First come named turns, each shown by rows before and after it. For each pair of rows after them, which turns, in which order, take the first row to the second? The first pair is done for you.
turn j_715:
[-11  -3  11  -7  12  11   5  -9   6  10] => [  4  -1 -13   4   2  17   1 -14   0  -9]
[ 20  10 -28 -15   4   7   7  -7 -12 -15] => [ 14 -10  15  -5 -20  -2 -30  10  11   0]
[-18 -18  24  21  -2   5 -17  -1 -27 -14] => [-29  -5  20   3  25   8  11  -3 -31  -6]
turn j_840:
[  4 -14 -43  35  -7   4  37 -22  16  22] => [-26 -30  -1  36  -6   4  25 -19  27  35]
[ -9 -11  12   1  -9 -11   0   9  29  21] => [ 20   1 -32   1 -12  -8   8   3  20   7]
[ -1   1  -4  -2   1   4  -7 -23   0  -9] => [ -7   0   4  -9   5   2  -5 -22   4  -2]
[-19 -13   6  -8  11  -5   9   7  12  16] => [  6  -6 -31   3   1  -1  12   4  -3  -5]
turn j_830:
[ -6  -2   2 -20   5 -22  26   8   2  -7] => [  2  -4  -5 -17   0 -24  28  11   7  -8]
[  7   4   0  -8  -6 -13 -11   0  19  18] => [  2   3   8 -14  -1 -15 -10   4  13  14]
[  0   8  10 -13  15  -6  19   1   8  19] => [ 21  11  -7  -9   4 -11  13   6  11  15]
[-13  -7  14  -2  20 -13  20 -16  -5  13] => [ 22  -3 -18   7   0 -14  22 -13   7  12]
turn j_508:
[ -5   8  -6  -2  12  -5  31 -10   4  22] => [-6 10 -2 -5 17 -6 31 -8  4 21]
[ 1 -7 -2 15 -8  1  6 -6 15  1] => [-10   1  20 -13   3  -8  -2   5   7   3]
[  5  -4   1  12 -13  -1 -22   4   1  -4] => [  7  -4   8   2  -9  -3 -26   8  -2  -4]
[-13   6 -11  -5  -2   3  -6   0  -5  -6] => [-15   3 -12   5  -9   7   0  -1  -2  -5]
turn j_77:
[-10  -5 -11  27  -7   6  24 -19  12   1] => [ 26   7  -4 -10 -17 -19 -13  12  18   5]
[  5   3  25   0 -12  -2  -7   8   5  12] => [ -2  -5   5  20 -11  12  15  -4   5   7]
[ 14  -7  -7  20 -13  -1   7   5  24  11] => [  1 -10  19  12 -11  -4  -7  14  22  12]
[-12 -10   8  18 -15  -5   6 -21  20  28] => [ 14   2  -5   8 -21 -11   3 -12  25  31]
Pairs:
Each pair is 2 to 3 turns apart.
[-12 -12  33  21  -6  -6 -12  10  24  22] => [-20   9  39 -11  16 -13 -12  14   6  18] : j_840 j_77
[  1  31 -24 -27  22   4  23  -6  -3  20] => [-30  12  22 -19  18   3   6  -2   8  32] : j_840 j_840
[ 31   8 -38  -5   2  -1  22  -5  15  17] => [ 38  16 -35 -19  -4  -4  -8   2 -10  -9] : j_77 j_840
[ 24  16 -27  -8   2   1   9   3  -1   2] => [ -7  -5  19   5  -6   7 -26   7 -16 -14] : j_77 j_840 j_840
[ -9 -22 -12  29   3  15  -3 -13  -6  -2] => [  8  -1   7 -18  16 -12 -14  11   9  24] : j_77 j_715
[ 24 -16 -22  16 -28 -11 -27  10   4 -16] => [ 21  -5   1 -19  -5 -27 -16  22  26  18] : j_840 j_840 j_715
[ 32   7 -43   8  -9   2  18  -1  13  11] => [  8 -14 -32  38 -17  20   8 -14  -4  -7] : j_840 j_715 j_715
